In the data rows, 128 means zero.
Here is a table of points, one per row:
[ 95 137 162 115 135 168 118 172 113 156 175  74 170 170 160 133 145 104 134 116 111 137 162 118 110 133  69 161 163  78 100 139 150 164  81 129 116 188 129 186 124 141 200 111 168 127 122 106 114 151 102 129 137 112 174  73  91 175 170 123  79  95 160  94]
[141  75 107 138  95 170 131 147 164 170 177 139  85 147 120 138  86  92 156 122 164  86 101 161 101 165 191 159 128 132 149 145 166 174 159 102 145 125 176 134 159  83 135  93  78  69  96  95 126  86  80 195 158 181 162 128 132 177 134  89 119 144 123 106]
[106 153 116 174  72 155 172 170  65 130  98 100  72 160 137 115 134 120 165 156 161 185 104 131  84 131  85 153 114 169 184  72 117  78 129 176 148 170 157 115  97  95 134 118  91 128 172 100 185 109 108 129  91 129 123  97 100 101  99 166  70 104 142 139]
[ 83 159 156  66 128 150 106 151 130 112  93 154  97  82 171  97  76 107 139 151 170 140 173 162 115 167 157 120 131 116  88  99  99 104 126 179 189 138 176  89 126  85 123  98  95 128 106 186  64 120 109  77 140  83 147 131  92 151 175 125 176 104 154 141]
[142  83 152 111 178  78 168 131 112 111  71  99 118  95 164 106 125  99 137 167 114 101 167  74 116 170 156 146 104 123 119 150 191  88 141 127 145 193  64 103 140 106 121 150 101 111  79  54 161  83 119 110 137 136  82 100 149 150 144 147 165  98 172 118]
[160 158 103 150 159  97 125 141  70 133 191 166 104  92  63 144 148 103 137 111 110  95 172 151 165 179 149 182 115 106 181 108 136  90 105 129 107 102  76 136 161 149 171  56 134 133 128 176 110 163  87  92 136 131  67 143 162 154 165 161 128 106 115 166]
[166 165 101 135  98 110 176  84 160 128  88 109 113 134  77 154  60 124 173 193  97 175 127 101 150 137 115 151 122  90 153 150  75  88  89  84 148 114 134 140 129 173 145 116 201 126 100 135 169 120 142 145 118 164 197 146 120 161 165 135 193 132 157 130]
[154 144 105 132 149 120  94 144 100 146  87 108 157 107 201 179 124 164  85 119 112 173  62  85 187  72 128 149  78 124 122 125 103 117 120  84 148  90 140 125 132 105 170 112  64  85  68 129 131 174 149 131 116 161 114 153 119 146 166 161  89 116 153 161]
[155 152  83  92 196 165 147 171 168  95 114 164  99 160 131 147 161 170 104  90 108 173 157 158  96 151 162 122  82 103 171 169  92 154 127 137 171  96  57 124 117 119 162 164 143  96 135 102 109 123 184 122  97 155 163 110 107  93 108  94  86 101 116 141]
[119  98 143  83  89 145 111  92  97  97 126 170 179 148  74 146 149 162  93 151  87  92 168 125 115  62 124 168  69  86 168 125 146 137 165 174 124 134 180 164 112  78  99 108 126 102 180 123 127 123 176 146  98 146 148 141 167  94 157 145 137  90 176  86]
[123 163 108 117 101 154 107  80 153 155 145 144 153 156 136 177 147 175 104 133 154  99 193 146 104  78  96 130 149 111 136 112  80  77 161 172  99 171 104  75 165 131 157 102 133 118  73  71  95 168  88 153 176 154 116 152  97  92  75 110 142 186 149 104]
[161 165 161 117 110 161 119 101  74 103 155 145 199 104 156  50 150 138 129  76 161 143  83 129 128 172 128 132 118  85  91  68 121 114 159 109 136 119  79 103  78 125 169 116 162 114 130 138 155  79 132 156 104 174 146 158 155 112 111 102 169 161  95  62]
[119 144 144  96  95 127 104 169 106  97 157 156 132 161 180 159 155 127  92 173  81 146  99 168  85 160  94 101 104 155 151 199 118 133 161  42 100 170 138 103 161 154 142 126 110 118 140 171 125 114 102  79 153 136 159 133 164 102  98 179 184 155  92 112]
[158 169 148 121 168 110 103 108 142  85 168 137  93  51  89 104 139  95 164 138  86 165  92 185 148 114 129  99 111 152  84 148 157 104 143 168  69 185 163 119 143 126 104 123  97 119  96 105 113 199 149 166 127 149 185 119 159 102 112  99 102 138 115 117]
[162  83 135 108  97 192 123 108  88 113 112 170  87 138  98 111 134 112  91 110 151 133 102  60 171 141  96  79  93 139 102  75 132 155 156 136 146 157  84 136 160 186  99 153 140 101 144 112 109 167 103 145 181  76 173 140 131 120 139 100 133 111  91 177]
[175 132 148 104 104  95 120 179 157 109 121  92 116 136 103 186 157 108 146  82 138 161 156 141 191 148  80 136 111  94  89 120 128 138 124 144 155 135 180 118 164 104 101 154 152  89 135 132 166  77 140 142 163  70  74 173 162  92 119  84 108 156  90 105]
[ 93 115 156  95 114  96 100  86  87 104  65  94  84 112 108 145 150 106 141  67 137 137 143  94  89 159 115 135 182 190 150 152 134 150 155 131  55  73 157 125 131 151 184 136 155  82 125 106  80  95 164 152 118  88 153 177 134 104 128 143 124 145 137 157]
[ 87 160 130  99 106  81 103  78  83 113 166 143  98 180 133 157 124  95  81 192  72 157  93 119 105 149 159  80 132 103 101  77 149 166 128 157 105 118 119 106 145  99 150 174 153 154 129 164 155 121 166 123 170 155  85 132 141 169 106  77  93 146 124 166]
[116 127 178 166 118 122 107 102 177 127 130 133 123 174 102 168 165 107 134 132 154 149 126  98 164 140 110 184  79 173  68 121 172 157 147 176 143  79 116  88 170 127 164 151 137 179 160 133 116 109 117 133  47 144 168 109 142 152  94 148 173 150 137 166]
[148 106 132 155 122 160  77 143 117 156  96 120 169  93  97  64 100 102 127 105  88 125 133 108  93 117  59 134 147  89 170 129 179 122  66 126 170  89 153  96 162 143 110 171 120 107  87 179  80 123 149 161 149 158 107  67 140  85  71 154 146 134 108 163]
[104  93  96 129 165 172 171 148  94 111  89 114 161 156 140 124 194 130 188 183  98 123 141 110 173  96 193  83 183  96 137 154 130  96 124 118 160 103 160  75 111 149 125 119 136 135 152 169  95 171  87 189  99  86 129 133 186 147 111 135 101 176 146 144]
[169 155 110 134 133  71 161 132 145 141 170 170 169 159 179  79 126 116 128 131 157  79 132  94  79  88 148  94 165 106 138 156 127  86 115 198 120  86 139 188 177 172 161 148  76 114  98 135 186 110 118  91  93  89 158 140 147 112 156 114 104 132 102 172]
[151 175 107 130  96 118 124  99 143 121  86 161 122 107 124  76 131  87  63 104 102  78 128 153 159 131 164 178 114 150 155 134 119 191 111 126 153 124 171 134  62 145  92 159 187 112  92  85 160 179  84  83  95  87  93  87 124 167 103 160  99 193 127 123]
[142 150 119  69 152 178 149  85 125 184 150 167 112  81  77 149 135 142 172  90  94 142  69  90 118  91 145  78 158 109 144 163 144 143 112 120 148 106 157 102 143 134 131 161 123 200 113  90 158  95  82  85 100  94 106 141  71 117 158 162 111 108 118  64]
[117 143 118 180 171 157 129  69  91  75 156 124 151 154 130 178 103 143  78  82 163 134 119 143 164 169  95 103 173 128 138 168 114  95 102 108 158 122 138 170 100 171  54 161  80 130 166 103  96  92 114 120 121 171 124 107 147 123 158 141  98 149 196 139]
[107 103 128 132 144 170 119 118 174  74 168  97  74 156 137 104 158 105 164 153  91  65 133 158 146  99 111 169 171 165  79  96  82  80 132 102 165 109  90 162 111 103 120 176 114 138 142  98 131 113 184 118 141 156  90 133 100 139 158 189 147 117  74 119]
[120  82 121 165 164  78  70 125 160 133 126  92 108 162 131  86 154 172  56  98  91 164 148 154  95 115 121 117 149 112 122  83 139  74 130  94 124  92 162 118 102 116  94  70 120 167 161  73 155 145  87 111 127 100 156 113 107 157 162  74 169 105  88 117]
[131  98 138 145 103  92 115 133  82 141  85 175 144 151 142 174  97 180 183 135 178  83 161 165 164 160 104 104 158 157 151 150 124 138 132 118 110 125 147 127 105 105 128 191 113 159 144 128 154 191 181 121 119 162 105  84  97 160 167  95 160 106  67  98]
[ 88 133  86 149 151  89 122 160 157 173 136  97 134 127 133 140  93 113 163  77 115 101 152  62 127 156 168 103 144 106 133  64 120 181 124  99 120 141  89 147 156  78  87 124  91 141 181 127 146 189 171 102 126 123 173 119 145  85 113 188 158 177 140  89]
[116  94 126 133 170 105 139 104 144  99 108 105 157 137  69 157 105 109 146  84 173 174 157 154  81  70 175 128 125 173  95  97 105 137 145 110 132 126 130 161  84 172 139 127  91 131 103 206 175 148 121 123 188 114 101  79 109 147  87 143 151 100 116  89]
[ 97 129  86 125 117 161  96 165 138 138 115 110 162  61 112  92 110 157 125 137 140 111 162 130 127  89 115 155 156 166 116 125  58 178 146  85  75 135  94 130 191 146  93 110 124 153 156 130 173  71 125 135  71 134  96  96 162 172 122  60 114 100 165 155]
[ 97  99 178 153 100 110 164 174 134 140  59  84 111 150  84  99 101 145 116  98 142  85  76 141 111 102 156 114 121  81  91 184  97 123 145 129  99 144  97 153 108 104 106 114 145 177 108 153  85 155  84  71 148 202 118 185 128 110 116 106  96 107 101 141]
[100 154 165 159 129  95 167  80 163 169 124 168 167 125 150 107 157 131 143 166 147 160 106 134  87 113 110 119 125 170 103 163 112 147  54  94 120 149  85 161 114  76  82 109 129  64 173 147  83 163  89 156 106 110  84 180 108 131 124 102 136  89  89 126]
[152 118 122 169 141 125 145 139 142 148 180 113  60 102 159 101 104 168 125 143 151 145 106  91 176  68 114  99 152 137 153 176 173 159 186 131 127 166 118 181  76  82 161  95 169 143 142 162 122 107 163 112 129  93  88 109 132  93  91  89 200 148 171 167]
[139  79 125  79 121  78 145 148 160 140 173  89 167 109 127 101  81 148  80 153 150  79 102 139 168 152 127  84  62 171 125 152 107 103  80 134  97 111 104  99  97 119 156 108 152 161 171 149 107  95 117 198 132  96 114  94  71  79 144 154  86 150 153 146]
[154 153 166 186 152 152 153 145 158 154 121  95 150 101 168 152 158 148 162 153 149  84 108 172  74 126 168 102  67 139 153  56 168 155 136 110 101 161 178 129 139 197  88 136 175 163 124 140  90  90 189 122 153 111 108 169  92 139 154 139 103 135 135 167]
[ 90  89  76 125  91 130 153 157 160 153 154 159 140 100 173 137 104 130 111 165 142 158 123 132 172 166 118 184 180 152 127 133 176 142 123 178 104  93  90 112  83 186  77  96 147 161 102 124 128 116 176 114 174 106 151 187 146 126  78 141  87  70 145  69]
Along one direction, these points spread out more than along any other. Take the direction at right angles to it along which they spread out most. Go by this last direction. How many in every 100 of the points above lie lower along it than each point below? Round to a whole number. More than half of the points above lie lower than the first one.
[ 93 115 156  95 114  96 100  86  87 104  65  94  84 112 108 145 150 106 141  67 137 137 143  94  89 159 115 135 182 190 150 152 134 150 155 131  55  73 157 125 131 151 184 136 155  82 125 106  80  95 164 152 118  88 153 177 134 104 128 143 124 145 137 157] 41
[160 158 103 150 159  97 125 141  70 133 191 166 104  92  63 144 148 103 137 111 110  95 172 151 165 179 149 182 115 106 181 108 136  90 105 129 107 102  76 136 161 149 171  56 134 133 128 176 110 163  87  92 136 131  67 143 162 154 165 161 128 106 115 166] 81
[131  98 138 145 103  92 115 133  82 141  85 175 144 151 142 174  97 180 183 135 178  83 161 165 164 160 104 104 158 157 151 150 124 138 132 118 110 125 147 127 105 105 128 191 113 159 144 128 154 191 181 121 119 162 105  84  97 160 167  95 160 106  67  98] 54
[ 97 129  86 125 117 161  96 165 138 138 115 110 162  61 112  92 110 157 125 137 140 111 162 130 127  89 115 155 156 166 116 125  58 178 146  85  75 135  94 130 191 146  93 110 124 153 156 130 173  71 125 135  71 134  96  96 162 172 122  60 114 100 165 155] 46
[104  93  96 129 165 172 171 148  94 111  89 114 161 156 140 124 194 130 188 183  98 123 141 110 173  96 193  83 183  96 137 154 130  96 124 118 160 103 160  75 111 149 125 119 136 135 152 169  95 171  87 189  99  86 129 133 186 147 111 135 101 176 146 144] 86
[166 165 101 135  98 110 176  84 160 128  88 109 113 134  77 154  60 124 173 193  97 175 127 101 150 137 115 151 122  90 153 150  75  88  89  84 148 114 134 140 129 173 145 116 201 126 100 135 169 120 142 145 118 164 197 146 120 161 165 135 193 132 157 130] 92
[107 103 128 132 144 170 119 118 174  74 168  97  74 156 137 104 158 105 164 153  91  65 133 158 146  99 111 169 171 165  79  96  82  80 132 102 165 109  90 162 111 103 120 176 114 138 142  98 131 113 184 118 141 156  90 133 100 139 158 189 147 117  74 119] 57
[100 154 165 159 129  95 167  80 163 169 124 168 167 125 150 107 157 131 143 166 147 160 106 134  87 113 110 119 125 170 103 163 112 147  54  94 120 149  85 161 114  76  82 109 129  64 173 147  83 163  89 156 106 110  84 180 108 131 124 102 136  89  89 126] 8
[148 106 132 155 122 160  77 143 117 156  96 120 169  93  97  64 100 102 127 105  88 125 133 108  93 117  59 134 147  89 170 129 179 122  66 126 170  89 153  96 162 143 110 171 120 107  87 179  80 123 149 161 149 158 107  67 140  85  71 154 146 134 108 163] 73
[106 153 116 174  72 155 172 170  65 130  98 100  72 160 137 115 134 120 165 156 161 185 104 131  84 131  85 153 114 169 184  72 117  78 129 176 148 170 157 115  97  95 134 118  91 128 172 100 185 109 108 129  91 129 123  97 100 101  99 166  70 104 142 139] 62
[141  75 107 138  95 170 131 147 164 170 177 139  85 147 120 138  86  92 156 122 164  86 101 161 101 165 191 159 128 132 149 145 166 174 159 102 145 125 176 134 159  83 135  93  78  69  96  95 126  86  80 195 158 181 162 128 132 177 134  89 119 144 123 106] 24
[ 87 160 130  99 106  81 103  78  83 113 166 143  98 180 133 157 124  95  81 192  72 157  93 119 105 149 159  80 132 103 101  77 149 166 128 157 105 118 119 106 145  99 150 174 153 154 129 164 155 121 166 123 170 155  85 132 141 169 106  77  93 146 124 166] 11
[ 83 159 156  66 128 150 106 151 130 112  93 154  97  82 171  97  76 107 139 151 170 140 173 162 115 167 157 120 131 116  88  99  99 104 126 179 189 138 176  89 126  85 123  98  95 128 106 186  64 120 109  77 140  83 147 131  92 151 175 125 176 104 154 141] 30
[152 118 122 169 141 125 145 139 142 148 180 113  60 102 159 101 104 168 125 143 151 145 106  91 176  68 114  99 152 137 153 176 173 159 186 131 127 166 118 181  76  82 161  95 169 143 142 162 122 107 163 112 129  93  88 109 132  93  91  89 200 148 171 167] 0
